(in the rows, 128 means zero)
Rotation paths and how fast each direction turns (degrees a step):
Each turn is a multiple of 5 degrees from 10 to 175, or 0.
Each row of a path follows its step; steps can be skipped.
Rotation 1:
step 0: [128 124 126 130 119 132 130 121 133 131 133 129 127 117 139 121 130 130
 125 137 127 128 122 118 121 131 124 137 129 136 133 124 138 129 135 129
 132 132 128 116 122 130 126 132 121 139 129 133 121 135 133 137 121 126
 125 128 131 136 136 127 129]
step 1: [126 127 129 128 126 126 135 137 127 126 130 120 120 134 122 116 130 121
 124 120 142 141 134 120 126 132 120 133 125 130 122 128 126 129 125 126
 128 133 125 137 135 123 127 130 129 139 129 122 135 127 124 135 131 134
 127 132 124 130 120 127 134]
step 2: [128 140 125 128 135 119 121 125 135 127 122 122 125 134 135 125 133 125
 120 128 132 121 131 121 124 136 139 134 140 129 134 133 131 128 131 130
 135 123 137 129 125 133 122 127 124 125 134 125 124 135 128 135 119 123
 127 129 124 122 129 132 118]
step 3: [141 125 125 128 128 125 124 142 123 119 130 134 119 122 134 125 130 119
 125 134 116 128 123 118 122 127 120 136 122 127 129 131 123 125 132 125
 127 135 124 128 127 127 132 122 129 133 125 129 126 117 130 130 125 122
 120 130 128 127 116 129 128]
step 4: [118 127 124 123 124 132 133 130 116 133 119 120 126 127 137 125 126 124
 129 124 133 126 126 127 130 136 128 131 137 132 131 129 130 139 129 128
 116 138 123 128 128 134 125 130 133 130 117 123 126 137 125 135 123 124
 137 126 122 132 128 127 118]
step 5: [135 126 125 131 133 118 128 127 132 128 133 128 122 130 124 132 144 127
 121 123 131 130 123 128 123 123 126 136 135 131 117 126 126 132 127 136
 128 126 110 123 131 129 116 125 131 123 132 127 138 124 132 135 131 126
 120 131 129 129 126 128 122]
step 6: [122 130 131 120 137 133 121 131 130 132 134 130 129 135 137 124 125 126
 120 130 120 121 125 117 124 133 121 133 126 130 130 121 127 132 124 129
 132 130 126 136 123 128 131 141 120 131 121 133 137 135 131 122 118 128
 131 123 130 133 125 137 121]
step 7: [136 122 136 129 123 128 130 127 133 129 128 119 124 130 131 122 133 123
 131 124 124 135 130 122 134 115 119 134 133 127 118 129 135 129 136 129
 127 133 135 129 132 137 122 114 129 137 122 137 130 131 123 128 128 127
 130 130 130 131 126 124 118]
step 8: [126 134 129 124 137 120 130 128 121 123 127 128 129 134 125 124 129 116
 126 119 129 130 121 133 119 136 128 127 128 135 126 134 136 135 128 119
 124 126 122 123 120 138 122 133 113 133 128 122 134 129 126 126 118 128
 129 134 128 124 132 123 134]
step 9: [129 125 127 124 117 123 128 135 136 136 130 124 124 119 128 128 135 123
 120 130 129 126 121 115 119 128 127 126 126 127 127 117 132 125 122 131
 126 131 133 134 131 138 131 132 122 127 134 132 123 128 129 124 136 116
 122 138 126 128 129 129 118]
step 10: [131 131 130 130 124 128 118 131 128 126 122 129 127 129 126 123 124 124
 132 126 137 131 115 118 132 129 126 125 129 136 124 135 130 135 130 131
 134 137 118 124 130 118 130 127 120 142 130 128 123 133 131 127 118 135
 137 125 124 129 121 129 121]
Speeds:
[130 128 129 127 129 128 126 126 132 126 129 127 128 126 129 127 127 127
 129 132 126 128 128 128 128 128 128 126 127 129 130 127 127 130 126 130
 128 132 130 127 128 127 130 129 127 128 128 128 128 127 127 128 128 126
 128 127 130 130 126 128 127]  110
[128 127 129 130 128 128 127 128 127 128 129 127 127 130 128 125 127 129
 130 126 130 131 127 127 129 128 129 127 127 130 128 125 128 130 128 126
 127 129 128 129 126 128 127 125 130 126 128 126 127 128 126 129 128 129
 129 125 130 128 129 127 127]  115
